In the data rows, the value 128 means zero.
Here are some points:
[128 175 128 144 198 152 149 154 145 128 151 150 143 128 141 140 156 179
 161 140 140 165 153 133]
[166 150 197 163 193 150 145 144 142 128 152 185 173 128 142 151 147 136
 151 148 161 156 128 133]
[128 191 161 142 203 128 164 153 128 135 128 229 128 128 128 128 128 153
 185 132 177 147 186 191]
[158 176 128 138 160 128 131 138 133 156 173 128 170 143 166 174 137 143
 141 165 157 158 144 137]
[146 161 128 152 128 133 137 131 128 149 163 134 129 137 155 151 169 129
 128 190 145 151 129 128]
[147 146 128 163 172 143 131 128 138 128 140 146 139 139 131 128 165 170
 145 168 135 151 145 138]
[147 154 144 149 157 148 161 128 135 189 148 143 128 141 176 166 148 130
 128 149 157 164 128 142]
[135 170 196 150 129 128 159 163 146 164 128 151 193 138 155 134 144 175
 128 138 160 171 135 128]
[132 128 174 128 137 161 163 179 179 128 128 167 171 138 159 138 171 143
 168 157 161 136 150 144]
[133 145 150 128 161 152 136 129 128 145 161 133 143 128 169 169 128 165
 135 164 128 139 128 129]
[172 157 128 129 145 157 128 140 128 134 159 163 158 128 146 166 148 142
 128 167 128 154 128 154]
[128 128 159 128 176 146 176 167 161 170 172 128 154 128 139 138 128 162
 153 138 128 128 184 185]
[130 138 195 176 130 129 162 168 232 128 128 154 128 136 128 128 162 168
 160 134 153 135 152 152]
[186 146 128 155 155 178 130 128 194 129 147 152 128 230 138 128 191 128
 145 173 128 205 131 128]
[143 174 136 128 128 128 151 159 175 137 162 194 136 175 128 128 132 128
 167 162 146 129 166 166]
[145 128 128 237 192 161 128 128 140 198 167 128 173 143 145 179 128 203
 224 128 179 133 223 197]
[155 184 158 143 128 195 128 151 128 208 185 128 128 149 219 206 128 215
 226 128 128 216 240 215]
[166 128 138 151 190 211 158 152 180 134 128 196 128 255 128 128 164 176
 152 163 128 171 146 129]
[150 131 158 168 128 128 161 145 162 171 152 154 164 128 141 141 144 168
 135 172 206 135 128 132]
[144 158 133 154 128 128 148 185 156 147 140 188 149 168 135 128 160 150
 177 141 165 148 167 166]
[142 174 131 142 162 149 133 139 128 156 230 139 180 149 178 170 145 134
 128 148 174 138 132 138]
[128 189 142 183 128 139 192 167 128 184 162 148 176 153 156 177 140 147
 155 140 159 158 160 166]
[141 128 128 129 147 133 143 141 128 148 141 128 145 166 173 171 153 179
 164 148 177 141 157 162]
[161 128 172 128 151 157 128 137 160 138 180 148 172 148 156 158 184 131
 147 150 134 146 130 139]
[144 182 215 137 128 128 178 192 160 160 128 128 232 145 139 136 165 171
 128 153 237 167 128 128]
[128 137 203 156 128 128 199 194 128 190 134 163 165 170 128 128 154 150
 169 128 149 154 155 167]
[153 150 128 174 143 221 128 128 158 140 128 140 143 210 132 128 130 145
 128 160 128 165 128 128]
[136 136 142 128 141 128 146 154 147 141 168 128 134 146 168 168 143 128
 128 169 129 151 132 128]
[128 148 169 128 160 201 253 182 192 161 128 215 128 128 128 142 128 157
 192 128 191 141 232 206]
[159 168 128 128 128 171 160 145 160 163 129 149 141 162 134 128 163 141
 151 165 174 134 142 155]
[128 153 174 149 165 151 166 169 146 179 161 142 159 128 141 143 128 128
 183 155 143 128 147 160]
[171 172 141 128 128 135 134 128 137 128 180 128 128 157 132 160 155 128
 145 168 149 139 133 134]
[128 143 180 158 130 179 128 133 128 168 163 168 173 153 144 152 128 169
 187 160 144 132 149 162]
[151 140 150 128 146 152 159 165 128 194 180 128 138 128 202 220 162 160
 193 128 128 140 218 215]
[172 128 128 128 164 158 128 159 142 157 128 141 128 205 133 128 149 137
 148 128 141 164 156 140]
[158 128 166 189 165 142 128 128 157 128 128 163 143 128 131 136 128 136
 128 180 169 155 128 145]
[141 158 158 167 137 174 128 140 156 139 168 138 177 128 154 168 164 149
 136 171 167 147 130 135]
[190 139 128 183 180 130 146 143 156 130 191 174 160 128 177 155 156 147
 128 175 159 175 128 140]
[192 156 128 167 134 149 130 129 152 128 134 139 149 154 136 133 151 129
 152 160 157 180 144 152]
[145 128 140 175 140 160 138 148 152 181 159 128 137 142 163 186 176 128
 131 159 138 149 135 128]
[128 171 149 154 128 163 160 196 150 160 147 138 160 141 168 151 128 153
 174 146 128 157 168 163]
Here are 12 more points, each followed by its number:
[163 133 128 145 176 194 147 143 180 140 128 161 208 133 145 142 178 128
 128 156 158 212 128 128] 0
[158 152 154 131 139 164 147 128 159 128 139 184 128 169 161 128 131 188
 130 180 134 171 157 130] 1
[175 128 140 166 155 158 128 128 128 182 198 128 153 142 190 170 128 233
 216 128 128 186 224 209] 2
[150 128 149 158 172 128 159 148 146 162 128 162 128 200 128 128 144 161
 147 133 151 153 153 147] 3
[150 128 128 167 145 160 141 128 135 143 173 151 146 140 153 157 148 169
 158 165 138 170 137 141] 4
[136 128 146 148 160 128 128 129 172 152 159 128 171 152 131 150 163 150
 129 169 137 158 128 128] 5
[159 128 128 173 128 142 128 130 151 144 159 128 130 141 138 169 146 130
 128 164 130 152 128 136] 6
[134 146 156 165 139 159 141 128 128 177 132 166 147 142 158 142 149 128
 134 165 139 128 136 128] 7
[128 128 128 137 159 135 128 136 128 209 205 128 128 131 255 215 128 204
 151 128 128 131 233 198] 8
[133 128 128 148 141 165 128 128 148 128 128 173 142 188 139 142 175 133
 150 175 151 200 128 128] 9
[160 205 135 128 128 152 180 154 150 146 148 157 137 135 138 138 129 128
 134 158 128 158 129 163] 10
[140 128 153 128 128 182 163 148 142 165 188 149 160 131 178 168 151 151
 172 171 128 135 153 154] 11
Which of these numbered points is nearest to each point below, looking only along the 8 directions in which the first points spread most? Its number follows each.
[128 153 144 145 136 143 136 129 128 156 135 136 156 128 153 162 157 130
 128 139 132 128 134 143] > 7
[137 222 141 140 128 128 172 159 128 139 189 153 165 152 179 171 209 153
 128 153 177 183 128 132] > 10
[174 164 128 154 185 131 128 135 160 158 178 131 159 128 156 174 147 154
 169 172 145 150 142 158] > 4
[141 188 165 175 149 134 150 153 148 139 138 161 141 222 128 128 128 151
 151 149 128 128 151 164] > 3
[169 128 133 164 158 128 128 159 128 186 188 128 158 155 195 173 128 175
 200 128 136 206 217 186] > 2
[132 144 137 147 194 144 130 146 159 128 134 163 146 153 128 136 179 161
 153 158 128 183 149 144] > 1
[136 163 184 128 150 174 155 158 156 157 164 128 136 128 182 192 168 143
 160 128 163 143 147 161] > 11
[131 128 150 171 129 132 136 143 151 136 160 155 164 128 151 160 149 128
 128 175 139 153 128 131] > 5
[149 128 161 176 175 128 128 138 128 255 200 128 128 128 244 226 128 255
 255 128 128 128 242 250] > 8
[176 152 131 162 128 192 143 128 201 128 128 147 128 213 128 128 128 182
 195 138 182 128 201 206] > 3
[173 175 128 162 167 146 128 128 163 128 138 128 128 183 146 142 160 128
 128 161 133 175 128 133] > 9
[198 128 128 142 165 226 128 128 173 128 128 182 202 178 128 128 177 128
 128 174 178 200 128 128] > 0
[131 128 142 143 152 128 132 202 128 189 128 158 128 199 128 128 128 165
 157 166 156 156 159 159] > 3
[145 141 147 129 142 171 189 207 134 146 162 128 168 128 169 163 128 144
 165 128 128 140 182 211] > 11
[134 211 156 132 217 133 143 150 164 159 144 142 169 128 128 128 154 183
 136 135 135 141 134 139] > 7
[128 150 168 151 128 143 183 170 168 146 145 140 174 139 162 170 128 141
 176 128 128 142 185 184] > 11
[161 166 160 158 181 159 170 155 146 165 137 179 128 133 131 137 139 162
 180 144 175 145 172 174] > 3
[128 166 167 128 141 128 132 162 128 139 136 156 156 128 146 167 162 131
 166 128 128 128 134 143] > 7
[128 128 147 165 128 159 156 128 128 162 153 144 133 159 153 170 184 144
 128 181 156 166 133 128] > 5
[162 147 152 128 128 181 182 178 128 152 176 153 141 167 152 174 128 143
 164 128 128 137 202 189] > 11
[149 128 134 169 128 128 128 128 128 129 168 134 141 138 155 155 181 128
 128 128 128 134 131 132] > 6
[145 160 177 128 172 155 172 192 159 139 191 148 143 141 156 163 149 182
 184 128 150 165 185 175] > 11
[173 128 140 142 128 156 129 128 139 152 129 176 194 128 144 161 149 128
 139 179 161 141 128 128] > 5
[129 161 128 200 133 142 128 128 138 128 128 144 187 128 155 152 152 131
 128 141 140 151 128 128] > 5
[145 164 145 134 160 163 135 132 165 143 139 141 158 154 138 143 155 158
 148 148 154 128 128 141] > 7
[182 128 170 128 195 144 152 163 130 188 128 131 174 155 136 129 200 128
 128 164 128 161 128 130] > 5
[154 182 140 152 134 172 128 128 151 128 134 172 150 144 146 128 167 128
 153 154 128 150 138 149] > 1
[186 151 156 128 128 193 173 157 142 165 128 196 195 151 128 130 147 136
 128 163 128 163 128 134] > 1
[142 145 154 131 166 201 143 128 141 151 128 183 168 157 128 128 128 165
 178 134 158 128 144 169] > 3
[131 187 128 134 128 162 132 140 141 128 148 145 160 174 144 166 131 165
 146 147 130 165 128 130] > 1
[171 128 128 133 165 128 135 161 143 144 128 169 166 160 150 156 193 128
 128 165 135 136 133 128] > 5
[164 128 128 208 140 164 128 128 140 128 155 130 128 146 155 141 175 128
 149 148 152 128 128 128] > 6
